Rows are one point carried round by a steady rotation, each followed by how many ticks it has turned.
The counts run from 0 to 154.
[108 119 108 148 159 181 132 162 140 119 132 120 140 152  95  72 132  92
 159 152 113 144  83 134 132 168 134 110 105 136 102 128 136 169  78 112
 103 139 159] => 124
[134 109 107 145 179 161 193 119 168 162  84 113 111 129 144  93 118 111
 121 128 135 123  93 164 138 138 130 135 122 122 132  89 173 168  90 116
 134 142 116] => 73
[126  94 123 123 159 151 111 183 143 111 110 154 122 139 154  73 124  88
 133 155 126 137  84 137 134 153 158 134 124 152 149 129 173 166  99 124
 105 162 171] => 119
[ 97 134 108 152 154 153 102 177 152  97 166 132 130 164 159 140 103 132
 112 186  70 131 124 128 167 168 134 109 114 125 112 105 157 111 117 135
 126 132  93] => 39
[101 146  97 163 173 181 181 156 135 125 135 101 153 135 103 104 122 125
 163 139 106 130  80 112 122 167  90 110 100 110 131  94 140 170  95 130
 113 152 106] => 129
[172 112 105 132 157 164 131 142 111 168 156  97 148 118 138 138 109 114
 107 118 147 137 162 159  99 133 135 119 127 158  63 106 123 171  79  93
 165 119 170] => 105
[145 100 139 142 147 133 106 150 150 143 145 116 127 138 169 117 130  95
  99 164 126  90 111 170 145 140 146  99 111 170 129  75 190 124  83 123
 160 152 112] => 79
[173 101  92 131 171 140 183 148 125 160 120 103 108  78 150 133 104 130
 113 107 134 138 151 165 102 128 118 146 121 118 105  74 126 169  92 121
 154 138 143] => 110
[121  70  97 155 140 164 166 154 133 157 155 122 118 105 146 119 116 155
 166 153 138 154 107 134 101 163 103 134 112  99  86  91 139 161  90 104
 201 128 106] => 89
[135 154  90 138 153 168  82 176  96 110 153 129 186 171 128 129  73 131
  98 132  97 134 151 123 130 151 141 121 137 160 101 139 132 160 113 121
  91 127 168] => 102
[120 114  84 159 128 160 112 191  90 111 187 146 149 122  90 146 112 150
 162 163 115 152 109 122 152 166 129  98 112 131 111  98 121 150 103 110
 137 128 109] => 86
[106 133 129 146 153 144 112 164 139 125 111 119 174 176 183  77  66 125
  99 144 106 129 107  95 108 147 122 144 134 146 123 149 182 166 122 142
 139 143 153] => 98
[175 128 129 128 164 153 112 163 149 144 153  83 119 112 148 130 138  81
  96 136 123 102 163 177 136 130 134 112 117 160  94  75 164 135  70 114
 114 146 148] => 22
[131 130  82 145 148 165 123 182 130 128 168 109 138 107 154 180  89 153
 119 127  96 157 184 120 127 141 114 144 120  98  72 101 129 156 135 119
 123 117 127] => 148
[ 97 123  78 167 162 155 158 168 126 112 130 136 145 145 149 128  70 171
 143 148  88 159  95  94 131 163 104 150 125  91 131 116 147 159 138 143
 135 135 107] => 92
[123  65 130 134 138 133  96 151 118 138 149 136 140 153 171 107  90 131
 123 151 127 145 112 143  90 161 134 120 132 163  88 123 130 151  92 117
 213 129 158] => 141
[115 123  90 141 161 151 103 177  99  92 168 133 161 153 134 134  85 147
 131 150  80 167 119 109 106 168 127 136 121 131  86 141  97 165 111 128
 128 126 163] => 144
[155 110 119 135 150 162 128 142 118 154 138 106 171 143 141  95  93 107
 124 113 143 137 131 140  75 151 118 131 122 158  79 134 125 178  67 107
 152 135 191] => 104
[158  90 124 121 171 115 123 159 138 138 123 111 114 116 210 129  86 114
  88 138 105 134 150 163  94 135 135 138 132 150  97  99 157 136 103 140
 169 152 160] => 58
[110 121 115 156 154 171 187 138 146 158 122  82 138 124 123 103 118 129
 147 137 136 118  83 129 105 144  80 120 104 106 127  76 161 168  81 124
 151 154  99] => 130
[138  74 128 159 134 125 130 143 128 159 127 133 147 142 185 115  96 145
 112 154 150 111 102 129 118 141 123 119 131 156 137  77 188 134  97 121
 206 147 106] => 136
[133 133  82 160 160 183 144 158 145 139 172 111 125 123  99 152 134 128
 144 149 100 127 141 151 165 159 128 107 105 111  83  80 141 136  94 101
 120 117  85] => 127
[157  77  98 133 147 155 153 147 130 175  99 143 128 116 162 113  86 133
 126 123 168 156 150 138 107 133 146 165 149 113  99 119 168 185 124  97
 160 115 148] => 11
[138 125  82 160 162 150 178 134  91 142 106 128 170 144 127 117  66 167
 136 107 126 153 100 100  97 151 107 136 136 116 128 116 136 176 122 134
 145 132 145] => 51
[168 143 104 134 159 148 101 194 125 123 173 103 137 111 129 151 129  97
  94 137 106 112 164 157 155 131 137 108 108 151 120  67 156 136  95 125
  88 150 135] => 23
[152 129 119 138 142 152  73 166 121 137 157 126 172 160 149 157  77 130
  78 140 109 129 181 130 140 139 147 116 137 167  91 129 166 146 113 109
 131 118 144] => 101
[125 151  95 159 184 139 150 152 135 106 122 129 136 149 139 130  96 128
 100 155  90 108 104 136 177 143 145  98 114 145 164  78 177 136 125 140
  90 158 111] => 76
[131  59  97 150 154 141 168 139 134 159 124 150  97 103 133 117 130 129
 148 151 157 138  90 165 140 151 147 119 121 123 129  78 167 149 106 106
 176 137 109] => 32
[162  88 136 110 141 160 101 192 138 146 138 126 131 102 166 109 118  83
 114 127 142 142 160 148  95 135 139 149 122 150  91 116 144 168  94 115
 135 139 180] => 63
[135 142  68 172 149 159 148 148  79 132 142 132 185 150 108 145  59 177
 130 115 118 154 138 106 138 145 119 129 137 124 126 110 126 165 132 114
 122 118 126] => 50
[143 131  78 138 180 129 170 168 113 100 101 130 126 103 148 116  86 141
 128 116 104 142 117 125 136 136 128 150 127 120 174  91 151 163 129 149
  78 169 155] => 113
